One turning vector, and how many ticks it has turned
The counts run from 0 to 669.
[ -7   1  17  -7  -1   3 -11 -19   4   0   8  -6  -8   0  21 -12 -21 -11
   6   9  -4 -11  -5  -9   3 -17   9  -8   5   9 -10  -1   3   2  -1  -2
 -12  -9  -4  10 -12  -2  -7  -5   9  11   5  -3  12  -6   4 -10 -11  -8
   4   0  -3   7  -6   5  -1   5  -4  -7  -3 -18   0  -1 -16  -5]
78
[ 11  -4  19  -9   0  -3 -11 -11  17  -2  15 -15 -10  -6   7   2 -16 -12
  -7  12  -9  -7  -9   0 -17  -5  -3   9  -2  -2 -13   8   6   6   1   1
 -17   6  -6  18 -10  -5 -11  -4   0   9   6  11   7   2  -1  -3  -7   1
   4   8  -7   9  -9  -1   4   0  -6   5   1 -15   8   1 -11  -7]
117
[ -6  15  16  -6  -7   1  -4  -6  -5  -2  21 -14 -11  13  14  -7 -12 -11
  -1  -5  -8  -9   5 -17   6 -11  12  -4   5  -1  -6   1  -5   4  -8  11
 -10  -7  -1  12 -11   2  -6  -3   6   4  -6  -9   4   1   5 -13 -11   9
   6   6   3   4  -2 -12  -7   3  -2  10   2 -14 -10   0 -17  -7]
41
[ -7   2  10  -2  -6  -3  -7   0   8   1  11   1 -14  12   2 -16 -20   2
  11  -1 -14  -6 -11  -8   0  -7   0 -12  21  17  -7  11   3  -3 -14  -4
  -4   2   3  10  -5   2  -2  -3  10   6   3   2 -13  -5  -2   8   2  10
  -2   5  -2   3  -1 -10 -18  -6   1  -2   3 -13  -1  -1 -22 -13]
47
[ -3  -5  18 -25 -12   4  -4  -2  15  -2  13  -5 -13   4  -4 -15 -15  -3
   9   0  -5   3 -10   3  -4  -5   0   7  12  -9  -1  10   0  11 -16  -9
  -9   6 -16  11  -6   8  -9   1   8  -2   5   5  -6  -8  -8  15  -7   3
  11   8   1  -3   3   5  -6 -18  -2   0  -7   2   8  -6 -11  -7]
237
[ -4   3  10 -14  -5   2  12   4  -1 -10   2  -1 -12  10  -4  -6 -13   5
 -11 -11   3   1  13 -20  -9   3   8   9  -9   1  -8  18   5  16 -19   9
  -8  -2   8   2 -24  -4  -4   7   0  -2   0  -8 -13   3   5   0   1   6
   0   8  -2   9  10   6 -13 -11  -7  -3   5  -1  -9   0 -16  -4]
175
[ -8   9  12 -10  -8   4   3   7   9  -3  12  -4 -15  15   3 -18 -12  -7
   3   0 -14  -5  -6 -16   1  -5   2  -9  16  13  -7   4   4   2 -17  -7
  -4   0   1  10  -9   4   0  -6  14   3  -1  -1 -10   0  -5   8  -2   4
  -9   6  -6   4  -7  -1 -18  -7  -5   3   0 -11   3 -12 -19 -13]
49
[ -3   9  14 -10  -8   1  -2 -11   8 -10  17  -9 -11  -3  -7  -6 -25  -6
  -4  -4   1  -3   1   3  -6 -14   1   2  -6 -15  -4  17  -9  10   0   8
   4  -4  -1  16 -10 -11 -13 -10   1  -1   8   1  -4   1   5   4  -9   8
  21   6  11   0  -3 -11   5  -8  -3   9   8   1 -10  10  -4  -3]
259
[  3  -9   5 -16   7   5   8  -1  -1  -2   3  -5 -15  13   3  -5 -21   0
  -1  -2  -5  14   0  -6  -5 -13  -1  -2   8   9 -11  22   4  12 -22  10
 -10  -1   4   5 -17   2 -10   4  -2   7   9  -2 -12  -7   3   4  -5  -4
  14  -1  -1   9   4  -1 -16 -19  -3  -3   5   1   2   2 -12  -6]
187
[ -9   8  15  -1 -11  -3   2   7  -4  -7  12   0  -4   8   4  -1  -8  -9
   5   5  -4 -22  -8  -6   4 -19  -2 -19   0   8  -7   7  -8  12 -10  11
  -7  -6   6  10 -18  -7 -11 -10   7   1   7  -4   2 -11   0   0  -7   2
   2   6   4   5   4 -18  -9   4 -11  13  -1 -10  -9   2  -8 -12]
29
[ -1  -2  13  -2   3  -7 -15 -11  11   6  12   3  -1   1  17 -17 -24  -6
  -5   5   0 -17  -8  -9  -2  -5  19   2  -9  -3  -7  10  -1  11  -8  -3
  -3   6 -14   6   0  -7  -9  14  18   8  -2  -5  -4   9   2   6  -8   6
   3  13   3   8   1  13  -5   4  -1  -1   5 -11  -6   2 -14  -3]
620
[ -4  -2   8  -6  -5   0   2  -8  -2   1   7  -6 -13   7   1  -1 -16  -7
 -14   6  -3   4   1 -18 -13 -19   4 -11 -11  -4   0   5   0  -3  -4  11
   0  -2   5   5 -19 -15 -10 -10  -2   2   7   0  -5   5   6   0 -17   2
  15   6  -3  16  -2   0 -13  -1  -6   6  15 -13  -8   2 -20  -6]
446
[ -5   6  15 -10  -8  -4  -6   3  10  -4  14   0 -12   3  -9 -12 -14  12
  -2 -11   8 -11  11  -5  -2   4  10  10  -6   6  -5  19   3  19 -12   7
 -10   5   4  12 -24  -6  -8   1   3   3  -4  -1 -14  -6  -5   5   5   8
  -4  16  -1   4  15  -2   0   2 -11   0   2   0 -10   5 -11  -5]
401
[ -4   1   7   6  -6  -6  -4   6  -7  -8   4  -3  -6  -1  11  -9  -6  -4
  -3  10  -9 -20  -7  -9  -2 -12  10  -3   7   9 -14  20  -2   6 -19  -6
 -10  -7   2   3  -6   0  -5  14   6   8   1  -5   5   0   2  -9  -7   7
   7   8   7   2   7  -4 -11  -2 -10  13 -13  -7   0  -4 -21 -17]
319
[ -5  -9   9 -13  -8   2   8  -3   9 -10  -4   9 -13 -10  -4 -15 -28  -1
  -5  10  -1   1  -2  -2 -10 -10   5   1  -1  -1 -12  22   8  11 -12 -12
   6  -4  -3   4 -18 -11  -6  -3   6   2  13   4  -6  -2   1  10  -5  -8
  10  -1   2   9   3  13  -5 -13  -4 -10   4   0   0  -3 -12  -4]
477
[-11  -3  12 -20  -4   4  -3  -9   3  -5   4 -15 -20   7   2 -13 -14   4
   0  -1  -5  17   2 -19 -13  -8   7   0   4  -6   0   7   0  -1 -16  -7
  -5   0  -3   6  -5   9  -6   5   8  -2   6   1  -8  -4   0   6  -8  12
  17   3  -1   1   4  10 -12 -20  -3  -4  -3  -5   2  -9 -21  -8]
463
[-13   6  19   4 -21  -6 -10   7   8 -11   5   4  -4   0  -7  -4 -14   4
   8   4  -7 -22  -8 -13 -13  -6  -7  -9   3   0  -5   8   0  -2 -12  -7
  -9  -3   3   8 -13  -9  -3 -15  13  -1   4  -1  -6  -6  -4   6   4  17
   0  12  -5   0   5 -11  -6  -3  -8   7  -5 -12  -6  -2 -19 -13]
284
[ -5   7  19 -13 -18  -6 -14   1  13  -3   9   5 -12 -10  -1 -13 -16  -8
  -1  -1  -1 -11   6  -5  -1   4   8  11   1  -6 -10  17  10  19 -11  -4
 -14  -2 -10   9 -14   3  -7  10   5   0  -6  -9   3   4  -6   3  -5  11
  10   5   5  -4  -1   6  10  -8   6   0  -3  -1   5  -9 -19 -10]
504
[  5  -1  13  -8  -2   6  14   0   3  -7  11   7  -6   9  11 -16 -23  -9
  -6   5 -14 -11  -7 -16  -4  -2   8   6   6   3 -10   7   3   8 -18  -5
  -5  -2   1   5  -2  -3   5   5  13   4   1  -7 -12   5   6  -3  -4   1
  -9   5  -4   9  -3   7 -23 -14  -6  -2   5 -13  -5  -1 -10  -7]
581
[  7  -3  15  -8  -1  -4 -10 -10  16 -12  13 -14  -7  -3   5  -4 -26  -7
  -4   8 -12  -5 -11  -3 -22   0  -2  15  -7   1 -13   7  10   6   4  -8
  -6   5   5  20  -3  -6  -6   3   4   7  12  15  -2   0  -3  -2  -6  10
   4   5  -2   3  -7  -7  -1  -8  -6  -2   5 -17   4   2   0  -8]
119
[ 15   4  12  -8   0 -11   0   4  15  -5  16  -9  -7   4  -3 -12 -10 -11
 -12  -2  -9  -8  -3  -1  -8   1  11  15  -4  -2  -9  17   4  24 -12   4
 -10  16  -4  10  -9   0  -7  11   1   7  -6   6  -4   5  -4   8  -7   9
  -7  15  -5  10  -3   3  -6  -4  -6  10   7  -6   3  -1  -8  -8]
392
[  4   4   6  -4   4  -2   6   0  13 -12   2   2   2  -4  -3  -6 -19  -4
  -8   5  -3 -13  -3 -10 -10 -11  -2   1 -18   3 -12  24   6  28  -7   8
  -4   7  15   4 -17 -13 -14   6   6   9   2  -1  -3   0   8   6   3   9
   2   7  -5  10  -9   5  -2  -6  -2  -6  10  -2  -4   7   1  -2]
139
[ -4   0  10 -12  10   0  -3  -9   9  -4  11 -10 -12  14   2  -5 -22   9
   6  -8   0   8   2 -10  -1 -11   0  -6  -3   2  -5  17   1  14 -13  19
 -11  12  12  11 -18  -3 -14   1   6  10   1  -1  -8  -8  10   6   8  13
   9  10  -9   9  -3  -2  -8 -10   2  -6   5   1  -9  13  -3   0]
414
[ -8   1  17  -4  -6   0 -15  -8  18  -1   5   2 -12 -10 -12 -19 -18   3
  -4   6   7 -16  -4   4 -13 -11   8  -4   0  14  -7  22  -1   1  -1 -12
   1  -5  -7   7 -13  -9  -5  -5   9   9   5   6  -6  -2  -2  11  -5  -2
   3   9   0   3   2   7   3   6  -6  -3  -2  -8   7  -9 -24  -7]
97
[ -2  10  10   1  -8  -9 -10  -7  -4   1  19  -8 -17   6  10  -7 -19  -2
   1  -7  -8  -8   4  -7   1  -9  14   1  12   4  -8   9   0  -6  -7   9
 -10  -6   0  12  -6   0   0  -2   2   8  -2  -3  -3   2   6 -16  -8  14
   7   5   6   6   6 -16  -8   3  -3  11   3 -12 -14   4 -21 -11]
43
[-10  -2  20  -8  -7  -2 -19 -10   9  -4   7   2  -3  -1   3 -13 -22  -3
   2   2  -8  -5 -10 -12 -13  -4  -2  -1  -9  -5  -5   8   2   5   6  -6
  -1  -1   2   7   1  -1 -11   9   9  -2  11   2  -4  -4  -4   3  -9  22
  25  -1   8  -6  -7  -4   0 -17   6  -6   5 -10  -2  -5  -8 -10]
499
[ -7  -6  21 -17 -12  -3  -9   0   5   0  15  -3 -14   4   5 -12 -21   0
  10   0  -7  -2 -11   0  -4   0   1   3  11  -2  -6   3   4   8  -7 -13
  -9   3  -8  13  -5   4 -11   4  10  -5  12   5  -5 -17 -16  12  -8   7
  13   3   7  -6   9  -7  -4 -17  -7   0  -4  -8   1  -6  -4  -9]
235
[ -4   3  18  -7   4   2 -14 -22  13  -3  12  -9  -9   0  -1   0 -18  -1
 -10   2  10  -6  -2  -7 -22  -8   2   3 -18  -2  -5  13  -3  -3   9   6
  -2  -6  -2  16 -12 -14 -13  -4   8   3  11   5  -6   5   2  -1 -12   2
  15  13   5   0  -3   5   6   5  -6  -1   7 -10   0   6 -13  -5]
107
[ -7 -11  13 -13  -5  -4 -13  -7  -7   4   7   0 -16   6   3 -15 -19   7
   7  -6  -3   4  -2  -3   1  -9   7  -2  11   8  -4  14  -1   2 -11   1
 -11  -3   1   0 -10   9  -4  15  -2   8   5   2  -4 -12   2  -4  -9  12
  19  -4   4   3  14  -8 -14 -15  -2  -6  -6  -7  -4   1 -17  -7]
197
[  3  13  20 -15 -11   6   5  -5   6 -17  17  -7  -2   2  11   1 -16 -18
  -1   1 -13  -9   1 -17  -3  -4  -4   8  -5  -8 -12   6   5  18  -3   9
 -12  -4  11  14 -10  -6  -5  -1   4  -1  -2  -8   7   0   6  -9  -6  13
   7   3  -1   0 -12 -10   0 -15   1   2  -1 -11  -5   5   3  -8]
532
[ -8   4   9  -5   9   6   1  -2  -3  -5   5  -3  -3   7  15  -6 -10  -6
  -9  -1   6 -12   3 -22  -6  -8  11  -5  -8   7 -12  18  -6  10 -17   6
  -3 -11  -1   4 -11  -7 -12  14  15   2   5 -17  -4   9   4  -3  -5  -4
   8  10  12  -1  -1  10  -6  -1  -4   5   1  -3   0  -3 -21 -11]
329
[ -6   9  16 -14 -14   1   2   2  13 -15   9  -1 -12  -4 -11  -4 -17   2
  -6  -6   6  -8   3  -7 -14   5  -1  14 -10 -13  -9  21   2  18 -11  -5
   0  -2  -2  13 -12  -9  -6   2   7  -7   4  -2 -15   4  -2   8  -2   9
  10  10   7  -6   4   2   2 -14  -2   3   1   6  -3  -1  -9  -7]
514
[ -3  -8   8  -3   4  -1   5  -3   2  -1   4  -6  -8   4  14   1 -19  -6
  -3  17  -4 -11 -14  -8  -8 -20   2 -11   6   5  -9  11  -6   0 -21   0
  -5  -3  -6   8 -10  -8 -12  -9   9   4  14  -2  -1   0   6   3  -6 -12
   3  12  -2  13   7   6 -12   5 -14   7   1 -12   0   7 -19 -11]
66
[  0   5  10 -12   1  -2   6  -4   4 -11  19 -17 -17  10  -4  -2 -19   3
  -3  -8   0   7   2  -6 -10  -6   1   7  -8  -1  -5  11  -1  12  -7  12
  -6   3  12  16 -17  -8  -9  -3  -1   2   9   8 -11 -10  -1   1  -5   9
   5  10   0   5   8 -14  -7  -9 -14   8   7  -3  -9  11   0  -3]
411
[-10  11   7  -7   1   7   4  -3   2  -4  14  -4  -5  20  12 -10 -16 -10
   3  -5  -8  -8  -1 -19   5 -16  -1 -17   0   6  -6   2  -3   8 -13  13
  -4   2   6  11  -8  -4 -11  -2  14   4  -1 -12  -7  -1   5   3  -3   6
   2   5   3   2 -15  -6 -10  -6   6   0  11 -10  -7   0  -8  -7]
38
[  2   3  16  -8 -18 -10 -13   3  10   0   7   7  -7  -9   3 -11 -17 -10
  -3   5  -3 -13   0  -3  -2   4   8  12   2  -8 -14  18  10  19 -12  -6
 -15   1 -14   6 -11   0  -9  10   4   2  -5  -7   3   6  -5   2  -2   9
  10   5   4   0   2   7  11  -7   4   2  -2  -2   3  -6 -17 -11]
505
[ -6   1  13 -13   6   2  -4 -10  10   2   9  -9  -8  12   6  -7 -19   6
   8  -5  -2   4   0 -13   2 -13  -1  -8  -3   3  -4  12   0  16 -10  21
 -16  12  10   7 -21  -4 -14  -1   7  11  -3  -2  -8  -6  11   5   4  11
   6   9 -14  10  -6  -2  -6  -8   5 -12   7  -5  -8  11  -4  -1]
415
